(in the rows, 100 means zero)
Each named turn below is shown by a few rows before and after it. Which turns, in which order, take the first row of each later pair to the second? The first pair is answered.
k_727:
108	103	107	113	96	93	93	115	87	114	98	117 |-> 111	106	111	117	100	91	97	106	95	115	88	117
132	108	108	103	96	107	98	126	100	83	94	96 |-> 134	94	109	105	97	109	110	93	118	100	78	94
112	133	116	125	116	104	87	127	103	91	80	106 |-> 111	119	113	125	120	99	102	85	122	116	66	108
k_791:
72	56	90	80	109	94	124	79	98	125	100	98 |-> 62	67	83	91	113	81	105	94	86	130	112	105
107	94	102	92	90	104	113	116	98	85	112	90 |-> 105	98	100	96	94	98	109	123	96	88	114	93
81	99	93	105	106	82	81	108	78	112	115	110 |-> 93	114	103	118	114	84	83	110	91	114	90	107
93	88	86	90	82	115	95	129	72	64	120	99 |-> 94	112	88	109	94	104	85	149	76	72	107	102
k_762:
119	147	133	113	129	98	64	147	94	102	77	110 |-> 124	138	136	121	130	94	75	109	117	126	49	110
94	75	112	80	73	102	95	111	95	74	114	89 |-> 91	92	109	91	83	94	79	131	91	79	114	95
104	98	89	103	92	107	107	111	72	89	108	111 |-> 104	108	87	111	97	98	101	117	73	97	105	110

(2 to 4 turns a pair)
87	83	86	76	90	102	89	121	59	83	159	102 |-> 96	136	93	135	124	65	65	128	92	133	101	109 => k_791 then k_762
92	80	78	79	109	99	120	75	108	116	123	102 |-> 90	92	72	92	118	87	116	74	114	127	113	104 => k_791 then k_791 then k_762 then k_762
77	113	81	100	105	86	60	171	52	78	148	99 |-> 110	147	108	153	135	68	75	126	123	131	50	102 => k_791 then k_762
113	100	101	117	105	94	102	133	102	95	79	92 |-> 118	87	107	112	103	100	113	111	114	100	68	92 => k_762 then k_762
95	65	98	77	82	112	116	56	104	95	106	96 |-> 74	90	74	86	90	92	80	99	73	102	136	104 => k_791 then k_762
